Here is a table of points, one per row:
[-0.90  0.12 -2.21 -1.13 -0.73 -0.24 -0.71  0.35  1.18  1.75  2.32  3.23
  0.60  1.99  1.58  1.13 -0.53  0.28 -0.62 -0.81 -0.27 -0.04 -0.28 -0.54]
[ 1.47  0.99  1.18  0.75 -0.48  0.04 -0.30 -0.59 -0.95 -0.84 -1.58 -0.60
 -1.35  0.13  1.18  1.37  0.86  1.06  1.98  1.44  0.79  1.41 -0.42 -0.66]
[ 0.34 -0.29  0.29  0.41 -0.22  1.25  0.79  1.74  0.80  0.80 -0.49 -0.56
 -0.39  0.50  0.38  0.99  0.74 -0.02 -0.47 -0.27 -0.16 -1.09  0.44 -0.55]
[-1.00 -0.46 -0.34 -1.22  0.01 -0.92 -0.23  1.10  1.87  0.67  0.19  0.67
  1.13 -0.51 -0.69  0.65 -0.50 -0.72 -0.23 -0.24 -1.06 -1.09 -0.84 -0.71]
[ 0.36 -0.23 -0.29  0.47  0.39  0.06 -0.36  0.28  0.49  0.15 -0.30 -1.00
 -0.38  1.01  0.21 -1.52 -1.24 -0.53 -1.77 -0.40  0.53  0.80  0.51  1.22]
[-0.92 -0.29 -1.62  0.55  0.17  0.72  1.61  1.04 -1.14  0.47 -1.75 -0.64
 -0.35  0.12 -0.31 -0.13 -1.71 -0.27 -0.14 -0.76 -1.05 -0.03 -0.92 -0.18]
[ 0.14  0.38  0.38 -0.09  0.52 -0.16 -0.41 -0.89  0.19 -1.15 -1.27 -1.23
 -0.75 -0.74 -0.69  0.55  0.42 -0.99 -1.13 -0.92  0.20  0.32  1.03 -0.46]
[-0.88 -1.71 -1.40 -0.81 -0.68 -0.82 -0.48  0.51  0.18  0.09 -0.91 -1.42
 -1.27 -0.11  0.49 -0.77  0.10 -0.26  0.27 -0.15  0.59 -0.01  0.17 -0.28]
[ 0.43 -0.18 -1.73 -0.89 -2.00 -1.92 -1.19 -2.13 -2.41 -2.05 -0.87 -1.25
 -0.67 -0.56 -0.44 -0.70  0.15  0.46  0.81 -0.02  1.39  2.62  1.51  2.28]
[-0.14 -1.39 -0.28  0.19 -0.78 -0.80 -1.14 -0.48 -1.82 -1.12 -0.59 -0.98
 -0.05 -0.55  0.01  0.43  1.88  0.50  0.71  0.72 -0.66 -0.57 -0.16 -0.97]
[ 0.70 -1.01 -0.28 -0.84 -0.46  0.19  1.09  0.20  0.10  1.48  0.99  0.12
  1.29  1.43  1.19  0.82  0.78  0.51 -0.14  0.83 -0.06  0.53 -0.33  0.92]
[-1.04 -1.03 -1.08 -1.69 -2.17 -0.84  0.34 -0.31 -0.70 -0.11  0.42  0.01
 -0.42 -0.05  1.00  1.24  2.20  2.76  1.67  2.11  1.15  0.34 -0.15  0.08]
[ 0.35  0.83  0.93  0.20  0.16  0.37  0.34  0.01 -0.21  0.47  0.65 -0.71
 -0.19 -1.00 -0.52 -0.93 -0.60 -0.48 -0.11  0.46  0.12  0.57  1.04  1.36]
[-1.04 -0.96  0.41 -0.04 -0.40 -0.10 -0.98  0.88  1.10  1.06  3.79  2.83
  2.27  0.95  0.96 -1.30 -0.82 -1.05 -0.38 -1.49 -1.70 -1.56 -0.84 -0.12]
[-0.36 -0.78 -0.59 -0.81  1.52  0.42  1.85  0.44  0.73  0.27  0.59  0.03
 -0.42 -0.10 -0.71  0.04  0.65 -0.36  0.34  0.99  1.52  0.45 -0.60 -0.62]
[ 0.02 -0.59 -0.89  0.18  0.30 -1.61 -0.50  0.15  0.07  0.19 -0.04  1.06
  0.86  0.13  1.34  1.38  1.13  1.82  0.96 -1.09 -0.65 -0.96 -1.19 -0.50]
[ 0.00 -0.58 -0.64 -0.33 -0.64 -0.40 -1.71 -1.64 -0.81 -1.20 -0.73 -0.53
 -1.33 -1.08 -2.04 -0.55 -0.45  0.52  0.24  1.52  1.85  0.11  0.77  0.11]
[-0.10  0.17  0.72  0.93  0.01  0.42 -0.58 -2.15 -0.94 -1.59 -0.38 -0.92
 -0.92 -1.72  0.43 -0.92 -0.66 -1.09 -1.55 -0.51  0.09 -0.52 -0.26 -1.22]
[-0.14 -0.25 -0.26  0.40  2.17  0.10  0.16  0.19 -0.38 -0.76 -1.08 -0.07
  0.34 -0.59 -1.11 -0.74 -0.72 -0.44 -1.05  0.47 -1.16 -0.39  0.56  0.42]
[ 2.22  3.72  1.77  1.70 -0.09  0.05  0.86 -0.68  0.83  0.27 -0.67 -0.26
 -1.03 -1.66 -1.07 -2.48 -1.44 -0.53 -0.49 -1.03  0.06 -0.10  1.38  0.11]
[ 1.71  2.06  0.42  0.88  1.03  1.06 -0.28  0.09 -0.17 -0.57  0.10 -0.07
 -0.53 -1.26 -1.84 -1.04 -0.47 -0.96 -0.04 -0.01 -0.17  1.41 -0.16  1.18]
[ 0.00 -0.04 -0.53  0.29 -0.62  1.13  1.23  0.64  3.02  2.99  3.84  2.78
  1.17  2.10  0.53  0.80  1.51 -0.10  1.58  0.23 -0.28  0.18 -0.56 -0.74]
[-0.48  0.23 -0.41 -1.60  0.22  0.02  0.19  1.10  0.83  0.60 -0.18  2.52
  1.38  1.27  1.76  0.33 -0.51 -0.02 -1.20 -2.10 -1.06 -0.43 -1.17 -1.04]
[-1.75 -0.40 -0.73 -0.32 -0.73 -0.11 -0.80 -0.93 -1.18 -1.05  0.07 -0.19
  0.66  0.84  1.67  2.52  1.58  2.69  3.95  2.38  1.52  0.67  0.26 -0.24]
[-0.14 -0.02  1.95  0.86  0.88  0.18 -0.52 -0.08  0.68  0.63 -0.14  0.45
  0.85  0.20 -0.39 -1.85 -0.90 -1.30 -0.89 -0.83 -1.40 -1.28 -1.71  0.49]
[-0.09 -0.26  0.88  0.68  0.98 -1.13 -1.25  0.44 -0.78 -1.14 -1.17 -0.03
  0.15  0.67  0.76  1.89  0.50  0.50  0.44  0.37  1.71  0.67  0.68  0.68]
[-0.50 -1.25 -1.65 -0.48 -0.66 -0.27  0.61  0.41  0.96  1.01  0.32  1.16
  0.02 -0.07 -0.24 -0.78 -0.64 -0.91  0.02 -0.22  1.49  2.26  1.63  1.29]
[ 0.42 -0.04  2.23  1.33 -0.80 -1.39 -0.09 -2.00 -1.63 -0.94 -0.31 -0.92
 -1.06 -1.09 -1.88 -1.40 -1.61 -0.15 -1.04 -0.36 -0.39  0.02  0.13 -0.33]
[ 0.88  1.25  1.45  0.77  1.77  2.08  1.47  0.89  0.98 -0.21  0.51 -1.36
 -1.30 -0.89 -2.14 -0.15 -0.73 -0.82 -0.22 -0.35 -1.65 -1.26 -0.43 -0.22]
[-1.04  0.30 -0.25 -1.21 -0.13  1.72  1.01  0.79  1.79  1.77  0.44  0.83
  1.72  1.69  1.43  1.50  0.55  0.02 -0.51  0.87  0.18 -1.56 -0.84 -0.99]
[ 0.57 -0.35 -0.21 -0.79  0.79  0.49  0.58  1.10  0.24  0.07  0.31  0.04
  0.34  0.60  0.41  0.32  0.24  0.46  0.90  0.70  0.12 -0.59 -0.17 -0.37]
[-0.17  0.47 -0.27  0.28  0.55  0.65 -0.14  0.01 -0.97 -0.15 -1.04 -0.46
 -1.83 -0.57 -0.72  0.34  0.25  1.50 -1.06 -0.73 -0.76 -0.76 -0.11 -0.10]
[ 1.03  1.27  1.41  0.56  1.24  0.92  1.72  1.25  0.23 -0.89 -0.53 -1.25
 -0.34 -0.39 -1.04 -0.63 -0.60 -1.82 -1.77 -1.46 -1.24 -1.67 -0.39 -1.02]
[-1.05  0.18  0.60 -0.16 -0.95 -1.29 -1.41 -1.14 -0.77 -0.27  0.43 -0.91
 -0.88 -1.41 -0.92 -0.96 -0.05 -0.33 -0.11  0.59  0.96  0.94  2.39  2.44]
[ 1.09  0.11  1.03  0.99 -0.20  0.12 -0.75 -0.62 -1.41 -0.73 -0.97 -0.36
  2.70  0.72  1.42  0.56  0.61  0.07  1.03  0.07 -0.54  0.60 -0.98 -0.70]
These points spread out most along one direction. Take the direction at right angles to it along which they spread out most. Then take the direction at right angles to both along which they spread out most. Go by this last direction. How far along it is each point below, from 0 to 99? The average is 50, and the first point in the table lies past the average. One standard deviation of the points above along it is 16.
[-0.17  0.47 -0.27  0.28  0.55  0.65 -0.14  0.01 -0.97 -0.15 -1.04 -0.46
 -1.83 -0.57 -0.72  0.34  0.25  1.50 -1.06 -0.73 -0.76 -0.76 -0.11 -0.10] --> 36
[ 0.00 -0.04 -0.53  0.29 -0.62  1.13  1.23  0.64  3.02  2.99  3.84  2.78
  1.17  2.10  0.53  0.80  1.51 -0.10  1.58  0.23 -0.28  0.18 -0.56 -0.74] --> 61
[ 0.42 -0.04  2.23  1.33 -0.80 -1.39 -0.09 -2.00 -1.63 -0.94 -0.31 -0.92
 -1.06 -1.09 -1.88 -1.40 -1.61 -0.15 -1.04 -0.36 -0.39  0.02  0.13 -0.33] --> 55
[ 1.09  0.11  1.03  0.99 -0.20  0.12 -0.75 -0.62 -1.41 -0.73 -0.97 -0.36
  2.70  0.72  1.42  0.56  0.61  0.07  1.03  0.07 -0.54  0.60 -0.98 -0.70] --> 29
[ 0.36 -0.23 -0.29  0.47  0.39  0.06 -0.36  0.28  0.49  0.15 -0.30 -1.00
 -0.38  1.01  0.21 -1.52 -1.24 -0.53 -1.77 -0.40  0.53  0.80  0.51  1.22] --> 67
[ 1.47  0.99  1.18  0.75 -0.48  0.04 -0.30 -0.59 -0.95 -0.84 -1.58 -0.60
 -1.35  0.13  1.18  1.37  0.86  1.06  1.98  1.44  0.79  1.41 -0.42 -0.66] --> 23
[-1.04  0.30 -0.25 -1.21 -0.13  1.72  1.01  0.79  1.79  1.77  0.44  0.83
  1.72  1.69  1.43  1.50  0.55  0.02 -0.51  0.87  0.18 -1.56 -0.84 -0.99] --> 37
[-0.92 -0.29 -1.62  0.55  0.17  0.72  1.61  1.04 -1.14  0.47 -1.75 -0.64
 -0.35  0.12 -0.31 -0.13 -1.71 -0.27 -0.14 -0.76 -1.05 -0.03 -0.92 -0.18] --> 42
[ 2.22  3.72  1.77  1.70 -0.09  0.05  0.86 -0.68  0.83  0.27 -0.67 -0.26
 -1.03 -1.66 -1.07 -2.48 -1.44 -0.53 -0.49 -1.03  0.06 -0.10  1.38  0.11] --> 57
[-0.14 -1.39 -0.28  0.19 -0.78 -0.80 -1.14 -0.48 -1.82 -1.12 -0.59 -0.98
 -0.05 -0.55  0.01  0.43  1.88  0.50  0.71  0.72 -0.66 -0.57 -0.16 -0.97] --> 34
[ 1.03  1.27  1.41  0.56  1.24  0.92  1.72  1.25  0.23 -0.89 -0.53 -1.25
 -0.34 -0.39 -1.04 -0.63 -0.60 -1.82 -1.77 -1.46 -1.24 -1.67 -0.39 -1.02] --> 30
